[[ -9 -63  -6 -41 -20  26  14]
 [ 28 -66  32 -37 -84  39 -10]
 [ 21 -23   2  -5 -65  24   6]
 [-21 -45   7  56 -67  27 -12]
 [-47  23  -5  25 -80  39  -1]
 [  6 -54  49  -1 -78  35  23]
 [ 15 -53 -10 -26 -49  38  11]
 [ 22 -62  17 -16 -59  59  22]]
->
[[-47  23  -5  25 -80  39  -1]
 [ 21 -23   2  -5 -65  24   6]
 [-21 -45   7  56 -67  27 -12]
 [ 15 -53 -10 -26 -49  38  11]
 [  6 -54  49  -1 -78  35  23]
 [ 22 -62  17 -16 -59  59  22]
 [ -9 -63  -6 -41 -20  26  14]
 [ 28 -66  32 -37 -84  39 -10]]

[[ 36 -37  31  62 -11  -1   0]
 [ 69 -60  58  -7  31  68 -14]
 [-38 -35  21 -35  34  29 -75]
 [ -3 -15  40 -13 -21 -48 -37]
 [ 68  35 -54 -20  53  34 -12]
 [-39   4  51 -32 -62  95  59]
 [-38 -10   1 -12  41  57 -29]
 [  8  63  16  74 -55  17 -26]
 [  3   9  53  16  10  -9   2]
 [-42  -4  17 -10  45  55 -27]
 [ -7 -26  -6  93  22   0 -31]]
->
[[  8  63  16  74 -55  17 -26]
 [ 68  35 -54 -20  53  34 -12]
 [  3   9  53  16  10  -9   2]
 [-39   4  51 -32 -62  95  59]
 [-42  -4  17 -10  45  55 -27]
 [-38 -10   1 -12  41  57 -29]
 [ -3 -15  40 -13 -21 -48 -37]
 [ -7 -26  -6  93  22   0 -31]
 [-38 -35  21 -35  34  29 -75]
 [ 36 -37  31  62 -11  -1   0]
 [ 69 -60  58  -7  31  68 -14]]

[[ 81 -23  61 -32   8 -44  43]
 [-78 -14  76  24  10 -30  63]
 [-29 -37  30 -39  44 -39  35]
 [-14   2  67   8   9 -37  82]
 [-48 -41  42 -57  90 -31  -8]
 [ 18 -63  55   3  50 -17  15]]
->
[[-14   2  67   8   9 -37  82]
 [-78 -14  76  24  10 -30  63]
 [ 81 -23  61 -32   8 -44  43]
 [-29 -37  30 -39  44 -39  35]
 [-48 -41  42 -57  90 -31  -8]
 [ 18 -63  55   3  50 -17  15]]

[[-29 -85 -77 -95 -77 -61 -67   7 -25 -79 -35 -20 -71 -42  44 -88]
 [-74  89  83  69  16  89 -51 -67  46  83 -19 -88  78 -80 -83  83]]
->
[[-74  89  83  69  16  89 -51 -67  46  83 -19 -88  78 -80 -83  83]
 [-29 -85 -77 -95 -77 -61 -67   7 -25 -79 -35 -20 -71 -42  44 -88]]

[[-54 -37 -15  38 -30]
 [ 13  50  27 -34 -11]
 [-77 -62 -32  59 -19]
 [ 25  68  36 -46 -11]]
->
[[ 25  68  36 -46 -11]
 [ 13  50  27 -34 -11]
 [-54 -37 -15  38 -30]
 [-77 -62 -32  59 -19]]

[[ -10   78  -16   60   77   78]
 [  29   88   31  -66   85  -61]
 [  31   76   34  -49   74  -51]
 [ -37 -107  -39   47 -104   36]]
->
[[  29   88   31  -66   85  -61]
 [ -10   78  -16   60   77   78]
 [  31   76   34  -49   74  -51]
 [ -37 -107  -39   47 -104   36]]

[[ 37   6  22]
 [ -1  69  37]
 [-17  -3  18]
 [ 34  50  37]
 [ 37  10  25]
 [-33  -9  11]
 [-90 -60 -24]
 [-80 -49 -14]]
->
[[ -1  69  37]
 [ 34  50  37]
 [ 37  10  25]
 [ 37   6  22]
 [-17  -3  18]
 [-33  -9  11]
 [-80 -49 -14]
 [-90 -60 -24]]
---
[[ 45 -53 -45  42  40  13 -63]
 [-53 -84   6  22  80  53  17]
 [-47 -58 -64 -47  30 -29  29]
 [ 29 -55 -83 -33  75 -12 -64]
 [ 82  50  10 -44 -67 -76 -66]
 [ 66  44 -13  52  12 -49 -11]
 [  4  15  51  35  29 -19 -15]
 [-54 -20 -10  55   0  12 -34]
 [ 45 -54  22  69 -14  31  -6]]
->
[[ 45 -54  22  69 -14  31  -6]
 [-54 -20 -10  55   0  12 -34]
 [  4  15  51  35  29 -19 -15]
 [ 66  44 -13  52  12 -49 -11]
 [ 82  50  10 -44 -67 -76 -66]
 [ 29 -55 -83 -33  75 -12 -64]
 [-47 -58 -64 -47  30 -29  29]
 [-53 -84   6  22  80  53  17]
 [ 45 -53 -45  42  40  13 -63]]

[[ 93  91 -38  30]
 [ 93  91 -39  33]
 [ 84  79 -54  23]
 [-46 -45 -24 -94]]
->
[[-46 -45 -24 -94]
 [ 84  79 -54  23]
 [ 93  91 -39  33]
 [ 93  91 -38  30]]

[[ 46  35 -37 -42 -73 -68 -46  60]
 [ -8  19  23  -1  38  46  24 -22]
 [ 29   9  -3 -12  39  47   7  -8]
 [ 27  29 -77 -13 -70 -76 -62  61]
 [  1  34 -28  52  -1  51  12 -25]
 [ 22  53  64 -48 -17 -69  20  35]
 [-56   3  37  44  39  68  75 -78]
 [ 49  27  11 -18 -78 -62   1  49]
 [ 11 -33  34 -45  58  -3  35 -19]
 [ 13  31 -36  38 -14  45   6  -5]
 [ 59  55 -41  -5 -67 -42 -18  44]
 [ -9 -40 -49  71  36  76  28 -42]]
->
[[ -9 -40 -49  71  36  76  28 -42]
 [ 59  55 -41  -5 -67 -42 -18  44]
 [ 13  31 -36  38 -14  45   6  -5]
 [ 11 -33  34 -45  58  -3  35 -19]
 [ 49  27  11 -18 -78 -62   1  49]
 [-56   3  37  44  39  68  75 -78]
 [ 22  53  64 -48 -17 -69  20  35]
 [  1  34 -28  52  -1  51  12 -25]
 [ 27  29 -77 -13 -70 -76 -62  61]
 [ 29   9  -3 -12  39  47   7  -8]
 [ -8  19  23  -1  38  46  24 -22]
 [ 46  35 -37 -42 -73 -68 -46  60]]

[[ 95  37  86   1]
 [ 93  41  83  12]
 [  5 -20 -53  10]
 [-70   3 -29 -26]]
->
[[-70   3 -29 -26]
 [  5 -20 -53  10]
 [ 93  41  83  12]
 [ 95  37  86   1]]

[[ 31  32  -5   4 -23  22 -19  51   0  28  38  23  -6]
 [ 14 -49  34 -21 -74   0 -82  -3 -71 -61 -56   7 -83]]
->
[[ 14 -49  34 -21 -74   0 -82  -3 -71 -61 -56   7 -83]
 [ 31  32  -5   4 -23  22 -19  51   0  28  38  23  -6]]

[[  2 -37  52  49   0 -57 -17 -48  31]
 [-74  77 -58  67 -30  29 -66 -53  40]
 [  2  -7 -33 -51  15  29   1  40 -27]
 [-15 -42 -59 -64  -3  30 -43  -9  14]
 [ 36 -62 -56 -68  32  48  45  52 -65]
 [-51  50 -46  48 -36  43  11 -32   1]
 [  4  -4   7  -5  22 -20 -44  60  29]
 [-27 -16 -67 -43  33 -21 -63 -10  42]]
->
[[-27 -16 -67 -43  33 -21 -63 -10  42]
 [  4  -4   7  -5  22 -20 -44  60  29]
 [-51  50 -46  48 -36  43  11 -32   1]
 [ 36 -62 -56 -68  32  48  45  52 -65]
 [-15 -42 -59 -64  -3  30 -43  -9  14]
 [  2  -7 -33 -51  15  29   1  40 -27]
 [-74  77 -58  67 -30  29 -66 -53  40]
 [  2 -37  52  49   0 -57 -17 -48  31]]
